In the rows, 100 means zero.
One turn moves each row of this set onto another row. After a few examples, where does it send each row asked below?
Z_106: 96 90 93 73 126 78 113 91 117 99 124 105 100 97 90 78 95 103 96 110 120
 82 89 84 88 91 87 89 96 83 83 113 80 124 104 79 98 98 101 121 124 89 90
Z_31: 105 100 93 83 106 127 99 116 89 106 101 85 99 90 101 76 110 81 58 108
 104 103 88 75 114 105 106 98 128 91 92 100 102 92 98 91 72 99 103 93
 106 94 89
Z_145: 92 85 94 77 131 85 111 94 115 95 121 110 94 93 89 82 91 100 98 120 117
 97 85 83 78 92 75 89 99 91 98 113 89 119 102 79 104 94 97 120 115 93 86
Z_115: 81 84 103 71 131 99 92 99 99 92 105 94 97 91 100 83 95 102 103 127 101
 89 96 104 86 100 82 96 112 95 96 123 84 118 92 64 106 113 98 120 124 90
 101
Z_266: 90 90 107 96 128 96 104 100 101 96 114 109 95 88 86 81 114 100 108 113
 97 85 91 93 76 88 86 88 103 91 107 101 85 123 88 93 114 113 86 129 100
 79 95
Z_821: 88 94 105 94 125 97 102 99 104 102 117 98 93 95 98 80 119 99 108 113 96
 77 96 101 84 93 90 90 106 86 105 100 77 120 89 83 107 120 94 126 118 76
 102
Z_632: 103 103 92 82 103 121 99 120 74 92 100 90 104 100 102 78 107 80 50 106
 110 98 72 92 104 103 109 103 114 84 93 101 101 108 95 75 79 98 102 90
 109 106 84
Z_866: 102 114 92 78 116 117 111 119 88 107 106 83 91 96 115 80 103 87 63 122
 118 100 102 82 103 99 106 90 116 97 96 92 101 110 106 81 79 73 103 88
 96 117 94
Z_184: 112 114 96 92 101 103 106 116 85 117 102 87 108 83 93 86 103 101 71 113
 106 92 122 67 110 89 119 91 121 99 91 96 110 97 107 87 80 92 98 93 97
 96 96
Z_84: 98 82 91 76 123 81 116 92 110 97 113 96 97 94 87 81 93 101 96 116 117 84
 93 88 81 90 83 92 100 82 82 121 82 133 97 72 100 101 105 118 120 94 96
Z_223: 109 107 108 82 106 114 95 114 79 93 93 86 116 99 111 73 102 101 54 117
 106 95 109 82 114 101 113 92 114 111 92 87 97 103 97 83 84 103 94 87 97
 92 81
Z_630: 114 115 102 97 108 110 113 112 81 116 107 84 104 84 99 87 104 95 63 121
 109 86 121 73 100 92 120 86 121 99 93 87 99 115 101 91 83 83 95 91 99
 92 86
Z_665: 84 103 102 75 128 92 106 105 106 96 120 104 99 96 87 77 112 102 109 100
 108 80 85 97 90 85 101 88 88 83 90 113 85 123 96 85 110 101 99 127 95
 90 109
Z_172: 83 81 102 80 131 98 94 97 102 89 111 106 99 92 97 75 99 99 98 123 100 99
 86 95 79 98 73 90 103 98 111 109 86 109 91 75 110 113 94 123 119 82 87
Z_544: 91 98 102 73 129 93 108 101 99 98 110 109 101 97 81 80 106 107 106 104
 105 78 86 100 91 82 99 89 91 76 85 120 92 132 100 79 107 100 103 118 89
 93 112
Z_930: 99 104 100 100 103 117 106 117 80 112 103 90 107 93 100 93 112 91 63 110
 102 89 106 82 90 91 118 95 127 93 82 89 92 111 89 105 83 76 104 97 97
 96 76
Z_62: 82 105 113 68 137 101 88 96 102 103 116 117 118 101 93 79 93 111 99 110
 103 86 86 112 99 91 95 86 96 87 93 111 95 108 104 75 104 103 95 125 111
 84 98
Z_265: 78 88 100 71 130 92 92 97 107 98 117 97 103 93 103 79 96 103 101 123 105
 91 95 96 86 98 84 92 104 97 100 116 80 111 96 65 103 110 100 123 134 85
 93
Z_747: 110 106 97 82 101 102 100 123 71 84 93 85 107 95 107 73 106 99 58 114
 111 92 101 84 114 100 113 98 104 103 96 95 103 113 102 67 87 110 85 88
 104 110 94
Z_114: 94 109 99 80 106 108 105 116 89 94 95 94 101 111 116 85 106 99 57 114
 115 98 105 87 103 87 109 101 115 104 84 89 95 112 98 90 82 75 98 95 89
 120 88
Z_368: 112 115 99 94 108 113 102 123 67 111 108 85 106 73 92 92 105 95 70 119
 104 83 108 76 107 98 125 94 116 97 96 102 109 114 104 76 86 97 88 91
 111 92 88
Z_131: 99 113 97 97 96 97 108 117 80 94 98 93 100 108 109 97 107 99 64 114 114
 89 110 90 95 80 112 108 121 99 87 90 102 116 96 80 86 87 87 99 105 128
 91
Z_333: 104 103 102 81 110 130 96 122 76 101 100 82 107 94 109 74 107 83 56 114
 102 101 91 87 104 111 109 90 120 96 94 91 96 97 93 89 81 94 108 88 103
 92 79
Z_54: 97 102 94 94 93 116 103 114 86 114 102 85 107 92 95 93 111 84 64 103 104
 101 104 75 92 87 114 103 133 93 83 100 99 94 87 98 78 86 107 101 99 99
 86
Z_443: 91 100 115 68 140 104 90 91 98 101 106 119 116 104 89 83 86 110 95 116
 103 83 84 112 101 92 90 90 105 84 87 121 100 115 106 70 100 105 96 119
 113 85 100
Z_41: 106 99 109 90 129 91 104 86 109 110 118 120 108 104 88 81 100 108 94 108
 105 72 89 103 95 89 87 84 104 76 92 96 89 117 105 85 96 111 92 123 126
 74 91
Z_403: 100 102 102 96 96 113 97 117 70 102 102 89 116 91 92 100 106 89 59 107
 104 89 97 86 93 89 121 107 128 95 80 102 99 111 84 89 85 92 92 102 115
 98 72
Z_865: 113 93 109 93 127 93 107 83 105 106 111 114 106 105 85 85 93 105 90 115
 105 71 91 102 88 90 82 90 112 74 88 104 91 124 101 80 93 117 98 115 126
 73 93
Z_406: 96 93 108 95 125 101 101 101 94 99 107 100 94 96 91 83 117 101 111 114
 92 73 95 105 83 93 88 92 110 80 100 105 85 126 90 83 108 126 98 118 108
 79 111
Z_492: 90 103 94 88 94 107 102 112 91 103 89 90 102 105 108 83 112 94 58 108
 107 104 108 88 109 81 106 103 126 101 87 93 100 97 93 88 78 84 94 105
 93 120 96
Z_93: 108 92 105 94 132 90 110 88 108 106 120 121 103 92 79 82 93 105 93 117
 108 82 87 88 86 89 81 82 103 83 100 100 94 120 106 88 101 105 88 121
 115 74 83
Z_506: 94 98 113 78 138 98 93 93 101 98 113 126 114 98 87 74 90 110 94 116 102
 92 83 102 95 91 81 82 95 91 106 104 100 107 107 77 107 109 89 121 105
 79 91
Z_134: 100 111 85 84 108 113 109 112 89 118 100 93 95 88 104 78 106 90 63 117
 109 103 104 79 115 95 104 94 122 92 100 97 107 98 112 79 72 80 101 92
 102 111 103
Z_325: 85 101 106 77 134 91 103 102 107 91 115 116 101 96 87 81 101 106 107 109
 108 91 86 94 85 83 88 87 91 91 99 111 97 119 101 84 114 97 91 125 87 96
 101
Z_471: 109 103 102 86 99 109 95 115 88 95 92 86 109 95 103 74 108 101 60 105
 105 95 110 77 123 95 113 99 121 106 86 91 105 94 98 89 80 108 86 98 94
 100 94
Z_109: 103 122 90 92 111 115 111 120 81 113 110 95 89 96 105 96 109 85 67 118
 114 90 92 86 98 92 111 101 119 81 101 98 110 113 108 75 79 79 100 88
 108 118 99

Z_109 turns into -> Z_368
Z_821 turns into -> Z_265
Now find these:
Z_266 turns into -> Z_172
Z_223 turns into -> Z_114
Z_865 turns into -> Z_443
Z_471 turns into -> Z_492

